In the data rows, 128 means zero.
Here are some numbered points:
array([231, 146, 130, 102, 113, 107, 145, 199, 143, 141, 100,  84, 182, 126,  94, 155]) 0
array([ 88, 132, 255,   0, 135, 111,  97,  91, 108,  77, 103, 248,  99,  16,  45,  75]) 1
array([100, 112,  92, 123, 158,  86, 136, 155, 147, 199, 155,  91, 177, 174, 192, 111]) 2
array([156, 125, 124, 137,  61,  89, 164, 187, 144, 119, 149, 115, 153, 135, 117, 129]) 3
array([152,  56, 202, 138,  17,  60, 157, 183, 152,  56, 140, 191,  37,  95,  70, 159]) 4
array([113, 128,  63, 169, 144, 125, 122, 123, 143, 128, 115, 110, 111, 150, 157, 161]) 5
array([ 76,  99, 214, 113,  54, 106, 143, 103, 101,  85, 176, 185,  84,  91,  95,  76]) 6
array([149, 171,  46, 158, 168, 154, 119, 126, 138, 151, 112,  94, 153, 161, 155, 158]) 7
array([231, 240,  37, 140, 222, 169, 104, 177, 152, 133,  32,  65, 204, 147, 154, 216]) 8
array([153,  87, 180, 135,  42,  84, 146, 178, 143,  59, 114, 174,  69,  91,  69, 157]) 9
array([159, 140,  88, 126, 176, 129, 111, 153, 154, 167,  87,  97, 139, 154, 152, 167]) 10
array([121, 114, 107, 123, 173, 125, 108, 128, 149, 177, 106, 108, 137, 162, 164, 138]) 11
array([128, 112, 255,  56, 175, 192,  78,  37,  93, 130, 137, 173,  81,  81,  63,  78]) 12
array([116, 101, 194, 129,  34, 103, 161, 135, 116,  66, 174, 186,  75,  91,  76, 109]) 13
array([ 67, 153,  84, 140, 171, 135, 116,  92, 126, 168, 129, 113, 154, 162, 198, 109]) 14
array([ 87, 125,  74, 171, 129, 134, 129, 114, 140, 131, 112, 124, 102, 161, 172, 153]) 15
array([188, 153, 112, 122, 129, 155, 138, 146, 115, 139, 135,  91, 173, 131, 106, 122]) 16
array([ 52, 109, 108, 140, 180, 144,  89,  60, 137, 166, 142, 149,  69, 158, 176, 131]) 17
array([153,  36, 192,  62, 186,  85,  91, 160, 186, 216,  81, 111,  94, 155, 136, 158]) 18
Which point above is nearest to each new point, looking only along the 2 directions in which the numbered points spread most? Its number follows each.
array([ 52, 104,  89, 165, 136, 140, 117,  92, 132, 137, 141, 143,  85, 162, 176, 137]) 18
array([214, 244, 101,  85, 203, 176, 123, 140, 104, 150,  91,  71, 255, 109, 115, 118]) 7
array([148, 141,  43, 170, 129, 140, 141, 139, 122, 143, 145,  82, 158, 158, 158, 136]) 10
array([159, 163, 147, 102, 182, 177, 107,  91, 103, 131, 114, 107, 141,  96, 102, 115]) 18
array([ 21,  99, 111, 150, 141, 115, 112,  87, 134, 151, 150, 158,  84, 159, 181, 118]) 17
array([ 30, 121,  95, 163, 108, 109, 128,  98, 138, 129, 154, 157,  98, 155, 185, 125]) 18
array([160, 147, 129, 122, 143, 163, 118, 115, 113, 119, 132, 114, 142, 107, 102, 123]) 18
array([186, 157, 149, 118,  90,  93, 140, 194, 138,  82,  93, 141, 145,  93,  86, 160]) 3
array([ 45,  63, 112, 129, 132,  76, 127, 130, 157, 191, 155, 130, 122, 177, 203, 113]) 18
array([ 71,  90, 103, 154, 158, 123, 106,  92, 138, 147, 135, 149,  84, 157, 169, 139]) 18
array([141, 158, 168,  97, 144, 166, 129,  99,  99, 113, 125, 149, 155,  93, 106,  93]) 18
array([142, 146,  48, 163, 140, 151, 142, 129, 128, 146, 130,  89, 149, 153, 148, 141]) 10
array([224, 143,  74, 132, 116, 109, 143, 220, 154, 141, 105,  77, 184, 149, 120, 179]) 0
array([122, 107,  98, 122, 160, 119, 120, 122, 137, 191, 160,  88, 156, 171, 169, 110]) 11
array([122, 165,  70, 157, 145, 150, 127, 120, 121, 121, 106,  99, 141, 139, 139, 143]) 5
array([101,  68, 138, 111, 166, 119,  87, 113, 156, 177,  90, 124,  95, 158, 153, 154]) 18
array([122,  84, 115, 135, 165, 146,  96, 111, 151, 138,  92, 137,  68, 139, 133, 179]) 18
array([193, 122, 166, 112, 107, 142, 136, 135, 114, 104, 129, 125, 124,  90,  67, 125]) 3
array([225, 220, 106, 135,  74, 167, 182, 142,  55,  80, 186,  83, 238,  84,  60,  58]) 3
array([224, 177,  16, 165, 157, 158, 128, 175, 139, 148, 101,  41, 201, 149, 133, 171]) 8
array([142, 240, 190,  58, 173, 145, 123, 106,  84, 121, 120, 137, 228,  73, 116,  67]) 18
array([198, 141, 148, 138,  30, 138, 190, 147,  81,  67, 195, 113, 166,  82,  48,  71]) 9
